Each row has a name. Each piece below is followed by the name of the row it came from, unless a question asks for something else. Each question is about the rows just above it. Some pieces are copies with a little noise. Places in a row count from 0.

[ 33.6 -11.0  -8.7  -7.0  16.1  21.6   0.0   6.4 -67.4  29.4  28.5  70.4
  39.0  24.4 -28.6  31.5  12.7  30.3   4.7 -10.8  -0.5  24.6  24.2 -31.6
  -4.8] = zitup
[  6.0  36.8   6.7  -8.6  17.2  16.1  -9.6 -45.0   4.8  -5.0   4.3  18.8
  32.0   0.5   7.2  28.5  52.1 -38.1  26.7  27.0   6.1  24.2  39.9   9.6
  27.8] = guka
[ -7.2 -30.9 -10.9  13.3 -18.6 -33.9  15.1  67.0 -13.2  11.7  -4.6 -24.4
 -46.3  12.4 -31.8 -41.0 -78.0  63.0 -47.6 -50.8  -1.3 -43.4 -52.6 -18.4
 -44.4] = bedaf
[-80.5 -55.1 -17.0   8.7 -35.3 -16.6  15.5  74.5 -29.8  14.3   5.2 -18.4
 -80.5  15.5 -44.1 -42.3 -80.5  72.3 -51.1 -45.2   1.4 -33.5 -14.5 -25.8
 -49.2] = dek
[-13.1  26.9   9.5  -3.1   2.4   4.3 -80.6 -35.3  40.7 -19.0 -12.9 -22.8
   1.0 -34.4  23.2   6.1  32.8 -48.4  21.7  20.6   0.6   4.0  -3.3  24.9
  24.5] = todi
[ -9.9  23.4   7.4 -12.2   7.9   0.4 -12.0 -47.7  38.5 -28.0  -4.0 -10.3
  33.9   3.4  46.7   6.0  53.2 -69.7  16.1  43.8   7.9  21.6  14.3  27.9
  32.7] = Bopu
At which places does dek hold [-80.5]?	0 12 16
Shift each entry of [24.4] by -1 times 0.1:	[24.3]

[ 22.9  14.6  24.3  24.2   7.0 -43.9  31.5] -> zabe
[-5.9 11.3 25.0  4.8  4.7 11.2 -7.2] -> duvi
[ 46.3  34.9  10.4  40.2  -4.9 -19.0  -2.1] -> Gimak
[ 14.4  14.4 -24.3   8.1  -3.1  -8.4 -27.4] -> Vipu
[ 45.7  55.3   5.5  29.2   6.3 -27.7 -66.6] -> Vuz
find: [ 45.7  55.3   5.4  29.2   6.3 -27.5 -66.6]	Vuz
find: [ 46.3  34.9  10.4  40.2  -4.9 -19.0  -2.1]	Gimak
Places of [-66.6] in row Vuz:	6

[-14.0 -22.0  19.6   8.1  40.2] : vurul
[ -6.9  20.5  25.3 -17.2 -23.0] : lag
[ 11.9 -85.4  -2.6  -3.6 -71.8] : tumik
[ 11.9 -85.4  -2.6   2.5 -71.8] : korot
[-4.9 23.3  8.6 29.4 11.6] : vozu
find: [ -6.8  20.5  25.3 -17.2 -23.1]	lag
[29.4] with +1 step of 0.1 on every entry:	[29.5]
tags:
[-2.5] -> j263
[19.6] -> j257
[-2.7] -> j261
[-2.6] -> j810
[8.6] -> j726
[-85.4] -> j21
[-85.3] -> j49
The tag of korot, keyed by place 2:	j810
find: [-4.9 23.3  8.6 29.4 11.6]	vozu
Shift each entry of [ 11.9 -85.4  -2.6   2.5] by -1 times 0.1:	[ 11.8 -85.5  -2.7   2.4]
Move every entry of [ 25.3 -17.2] by +1 step of 0.1.	[ 25.4 -17.1]

[  6.6  -6.6  -4.8 -21.5  12.3  14.1  35.6   5.0   4.3   2.6 -24.1 -10.9
 -14.7 -17.9  -7.8   0.7  -0.8  23.0  24.7  33.2 -32.7 -26.9   7.1 -11.2
  -3.5  -8.7] = febu
[  6.6  -6.6  -4.8 -21.5  12.3  14.1  35.6   5.0   4.3   2.6 -24.1 -10.9
 -14.7 -17.9  -7.3   0.7  -0.8  23.0  24.7  33.2 -32.7 -26.9   7.1 -11.2
  -3.5  -8.7] = nav
[  5.8 -15.7 -11.5  -7.4   1.2  -5.6   5.3   1.6  -0.6   1.9 -11.5 -14.5
 -10.3 -12.0  -8.7   0.6   0.0  10.5   2.0 -11.5 -24.6 -24.2   7.0 -11.5
   8.9   0.7] = patin
[-10.2  13.4   1.9  14.6 -17.7  -8.1 -12.7  -1.1 -12.8 -10.6   6.5  -8.1
  -3.0  15.6   2.9  -8.8  13.4 -24.4 -39.0 -21.6   1.5  15.6 -11.4  -1.6
  -5.9  11.1] = nir
[ 27.6  -7.7  -3.2 -22.8  10.2  30.2  20.1   2.5  23.2   4.6 -34.7 -16.9
 -22.6 -26.8  -6.9  12.9   0.9  45.9  60.7  50.4 -38.4 -52.6  22.4 -17.0
   7.9 -20.4] = gibo
Places of [-11.5] in row patin:	2 10 19 23
Table of tags by key:
[5.3] -> j490
[-12.7] -> j562
[2.5] -> j999
[20.1] -> j174
[35.6] -> j155
The tag of gibo, keyed by place 6:	j174
At which places does nir hold [13.4]?	1 16
Every place of [-8.1] in nir:	5 11
find: [  6.6  -6.6  -4.8 -21.5  12.3  14.1  35.6   5.0   4.3   2.6 -24.1 -10.9
 -14.7 -17.9  -7.8   0.7  -0.8  23.0  24.7  33.2 -32.7 -26.9   7.1 -11.2
  -3.5  -8.7]	febu
find: [ 27.6  -7.7  -3.2 -22.8  10.2  30.2  20.1   2.5  23.2   4.6 -34.7 -16.9
 -22.6 -26.8  -6.9  12.9   0.9  45.9  60.7  50.4 -38.4 -52.6  22.4 -17.0
   7.9 -20.4]	gibo
Shift each entry of [6.6] by +1 times 0.1:	[6.7]

[ 74.4  53.4 -89.4  74.4] -> tozu
[ 24.5  53.4 -89.4  74.5] -> finas
[ 74.4  73.8  -9.1 -31.0] -> mal
[24.5 53.4 -1.3  8.9] -> Beb
[ -3.9 -13.0 -35.8  35.6] -> Tulo
[25.2  9.9  3.3 17.2] -> Resos
Table of tags by key:
[-89.5] -> j717
[3.3] -> j606
[-89.4] -> j269
[-89.3] -> j526
[-9.1] -> j340
[-35.8] -> j646
[53.4] -> j222
Look up the entry of tozu at place 2 in the table:	j269
Every place of [74.4] in tozu:	0 3
Shift each entry of [-13.0] by -1 times 0.1:	[-13.1]
find: [ 24.5  53.5 -89.5  74.5]	finas

[  4.3 -29.2  -9.2  39.1  19.6  21.0  21.9  11.2   7.8  40.6  21.4   1.7
  12.2   5.5 -37.7  12.8  38.7  -9.9   7.2  39.0 -13.1  14.2 -40.1  26.2
 -65.6   2.9 -25.3  23.0  28.2 -38.6 -11.8  29.4  48.9 -40.5  17.5 -30.7
  -6.0  -3.7  -5.5  12.9  38.1 -16.4  13.1 -37.4 -30.7   4.7  -3.0] -> tas
[  0.2  -3.0   2.0  -4.8   4.1  -6.2   1.9  31.4 -15.4   8.5  13.3   2.8
  -8.0   5.8  14.3   0.7  -2.1 -21.0  -9.2  -8.3  17.0   7.4   8.4  10.5
  -4.2 -10.4 -15.6  11.4  -7.1   2.1   6.8   1.0  -0.5  -9.0   4.1  -5.5
  -2.6  16.3  10.6   6.3  12.7  10.4  -3.3  -7.7  -8.4  -3.2  -1.2] -> gid
[-13.3  51.3 -11.1 -33.6  24.0  22.7  32.9  21.8   7.8  29.2  38.2  20.3
  -2.7 -36.7  31.0  22.7 -26.9 -46.8   2.8  41.9   5.9 -45.2   3.5  -6.9
  34.2  22.0 -12.4   8.7  19.3  71.0  41.6  46.9  27.6   2.2  -6.7 -17.4
  20.8   9.8 -15.1 -30.5  25.7  -2.8 -51.6 -48.0  79.1  37.5  21.2] -> viro
[-14.8  34.4  25.8 -15.0  36.5  24.9  29.5  19.1  12.1  30.7  43.9   5.6
  15.4 -35.6   4.1   4.0 -44.0 -37.7 -36.1  46.4  31.4 -42.8   7.9  18.1
  39.7  56.9  11.1  21.7  10.6  46.1  80.7  26.5  24.1  14.2  -3.7  -0.7
  45.9  19.1 -28.1 -29.8  26.6 -21.5 -47.3 -31.2  70.9  62.5  -1.3] -> kuvu
[  4.3 -29.2  -9.2  39.1  19.6  21.0  21.9  11.2   7.8  40.6  21.4   1.7
  12.2   5.5 -37.7  12.8  38.7  -9.9   7.2  39.0 -13.1  14.2 -40.1  26.2
 -65.6   2.9 -14.9  23.0  28.2 -38.6 -11.8  29.4  48.9  -0.6  17.5 -30.7
  -6.0  -3.7  -5.5  12.9  38.1 -16.4  13.1 -37.4 -30.7   4.7  -3.0] -> Forig
[  0.2  -3.0   2.0  -4.8   4.1  -6.2   1.9  31.4 -15.4   8.5  13.3   2.8
  -8.0   5.8  14.3   0.7  -2.1 -21.0  -9.2  -8.3  17.0   7.4   8.4  10.5
  -4.2 -10.4 -15.6  11.4  -7.1   2.1   6.8   1.0  -0.5  -9.0   4.1  -5.5
  -2.6  16.3 -15.2 -28.0  22.6  -6.2 -52.3 -46.1  78.0  43.1  20.0] -> kan
find: [  4.4 -29.3  -9.3  39.0  19.5  21.1  22.0  11.3   7.8  40.6  21.4   1.6
  12.3   5.4 -37.7  12.9  38.6  -9.9   7.1  39.2 -13.0  14.1 -40.2  26.3
 -65.6   2.8 -25.3  22.9  28.3 -38.6 -11.8  29.2  49.1 -40.4  17.7 -30.7
  -6.1  -3.5  -5.5  12.9  38.2 -16.5  13.2 -37.4 -30.5   4.7  -3.0]	tas
tags:
[36.6] -> j396
[19.6] -> j960
[36.5] -> j343
[23.0] -> j358
[19.5] -> j707
The tag of tas, keyed by place 4:	j960
find: [  0.3  -2.9   2.1  -4.7   4.2  -6.1   2.0  31.4 -15.3   8.5  13.3   2.9
  -8.0   5.8  14.4   0.7  -2.2 -20.9  -9.1  -8.3  17.0   7.4   8.4  10.5
  -4.3 -10.3 -15.6  11.4  -7.1   2.1   6.8   1.0  -0.5  -9.0   4.1  -5.6
  -2.7  16.4 -15.4 -28.0  22.6  -6.2 -52.3 -46.1  78.1  43.2  19.9]	kan
The row with [-13.3  51.3 -11.1 -33.6  24.0  22.7  32.9  21.8   7.8  29.2  38.2  20.3
  -2.7 -36.7  31.0  22.7 -26.9 -46.8   2.8  41.9   5.9 -45.2   3.5  -6.9
  34.2  22.0 -12.4   8.7  19.3  71.0  41.6  46.9  27.6   2.2  -6.7 -17.4
  20.8   9.8 -15.1 -30.5  25.7  -2.8 -51.6 -48.0  79.1  37.5  21.2] is	viro

[-41.4   6.2  24.2 -35.7]  nunaz
[-41.4  24.2  24.2  47.1]  lerem
[  6.2 -41.5 -68.6  47.1]  gazed
Places of [-41.5] in row gazed:	1
Every place of [-68.6] in gazed:	2
find: [-41.4   6.1  24.3 -35.8]	nunaz
Table of tags by key:
[24.1] -> j188
[24.2] -> j497
[-35.7] -> j984
[-41.5] -> j395
[-35.8] -> j216
[-41.4] -> j58
[47.1] -> j250
[47.0] -> j450
The tag of nunaz, keyed by place 3:	j984
At which places does lerem hold [-41.4]?	0
find: [-41.4   6.2  24.2 -35.7]	nunaz
find: [-41.4  24.2  24.2  47.1]	lerem

